A single turn carries every row of the set below to another of its rows. Some are shown first; where does it send the rows asked next?
vudur: [  7 -29  19 -21  19   6  46  13  18 -17  25 -17 -29  22 -38 -20]
zav: [-13 -10  26  19  15   4   2  18 -30 -27  12 -19 -12 -15 -33 -44]
zore: [  0   0  15  20 -22  31  17 -16  -6 -31  32  12 -15   9  49 -16]
lud: [ 16   5  44  -9  14 -13 -23  11  20  25  49  13   9  11   0  -6]
Dulo: [ 15 -37  -9 -10  -1 -18 -11 -12   2 -45  31  29  17  27  23  -6]
ralon: [-28 -11 -15  25 -11  12  -4 -22 -30 -22  37  11  14   2  35   6]
Zure: [  0   4   3 -18 -19   4 -21  -7  39  20 -26 -18 -46 -11   4 -13]
nuno: [ -1  12 -31 -23   4  33   6   7  -5 -12 -24  25 -13 -13 -47  -2]
mono: [ -4   9   6  26 -16  34  35  -7 -15 -24  22  12 -16   2  44 -22]
lati: [-31  -7   4  -5  24   9 -31  26  21  -6  -6 -29  -5  42 -13  32]
dil: [ 24   7  33 -18   3 -13 -29  18  18  14  52  16  -1  17  -9   2]
dut: [  6 -47   6 -21  19   3  43   6  36   9  24  -8 -33  13 -22   9]
poz: [-28   0   5 -14  18   1 -22  32  20 -21  -8 -22  -8  52 -13  30]
kot: [-11 -27 -21 -26 -20  -1  25  -3  32  33   5  15 -16 -21  -6  30]
Vifad: [ 14 -17 -14 -22  21 -20   4   1 -16   0 -11  30  22 -35 -30 -17]
gufe: [-26 -24 -10  19 -10  15  -1 -19 -18 -33  34   6  13  12  43  20]
Vup: [ -5  22 -19 -15  -1  -2 -15  14  -4  16 -37  32   7 -35  -5   5]
pimo: [ -6  16   5  27   1  42  42  -1 -23 -19  13   4  -2 -12  34 -20]
zib: [-20  -7   4 -11   6   6 -37  10  38   0  -9 -22 -37  41  -5  24]
kovak: [ 22 -28  25 -19  20   2  31  20  20 -13  12 -29 -34  15 -31 -28]
pufe: [ 17  -2  -6  -8  13   8  12   9  16 -54 -10   2  15  45  41   2]
Vov: [-10   8 -33 -18   9  14  15   4  -8   5 -43   7  -1 -36 -26   1]
zefo: [-29  -7  -8  30 -11  16 -17 -21 -39 -19  28  11   5 -13  22 -12]
Lisi: [  7   1   1 -21  12 -19  13 -22  26  34 -16 -33  18 -25  16   5]
difit: [ -5 -25 -20 -27 -13   4  15   2  35  35  12  17 -21 -20  -8  33]
Kaz: [ -9   7  -2 -17 -29   4 -21 -13  35  20 -29 -15 -41 -10   4  -8]
fos: [ 20  -7 -12 -13  -5  32  12 -26   7 -56  25   3 -10  34   2 -21]
nidi: [  4 -41  22 -11  23   9  40  17  23  -4  16 -21 -34  12 -33 -23]
Sulus: [-14   5  31  18  -1  -3 -10  57 -18 -10  23  37  -2  -6  -4  -4]
dus: [-17 -13  -4 -16  27  -2 -22  31  16 -12  -1 -32   2  40 -17  39]
Zozag: [-12 -30   5  21   3   8  29  -7 -10 -44  -1 -19  -2  11  55 -11]
san: [ 16   7  41 -16  13 -28 -25   7  13   7  49  11  13  19  -4  -9]
fev: [-26 -25  -6  29   2   0  22   4 -21 -36 -12 -10   0   7  53 -10]
Kavo: [  9   5 -12 -17   2  -7   6  -4 -10  14 -27  22  -2 -50 -19 -27]
Fezu: [-27  16   5  15  31  26  15  39 -24 -20   9 -17  23   3 -20  20]
pip: [  8  -7  -3 -23  23 -18   6 -18  29  33 -14 -38  16 -23  11  11]
mekoz: [-32 -27  -7  32   1   3  18  23 -27 -28 -14  10   1  -4  45  -2]
Nov: [ 25   4  36 -15  27 -22 -16 -13  30  27  33 -15   8  11  12  -3]
Sen: [ 12  31  -2 -15  17  -4 -19  25   0  -6 -49  22  11 -12  -2 -12]

zav -> Sulus
Kaz -> kot
Zozag -> zore
Now find these:
ralon -> fev
san -> poz
fos -> Dulo
zib -> dut
kovak -> dil
lud -> lati
Vup -> Vov
pip -> Zure
nuno -> Vifad
pimo -> zefo

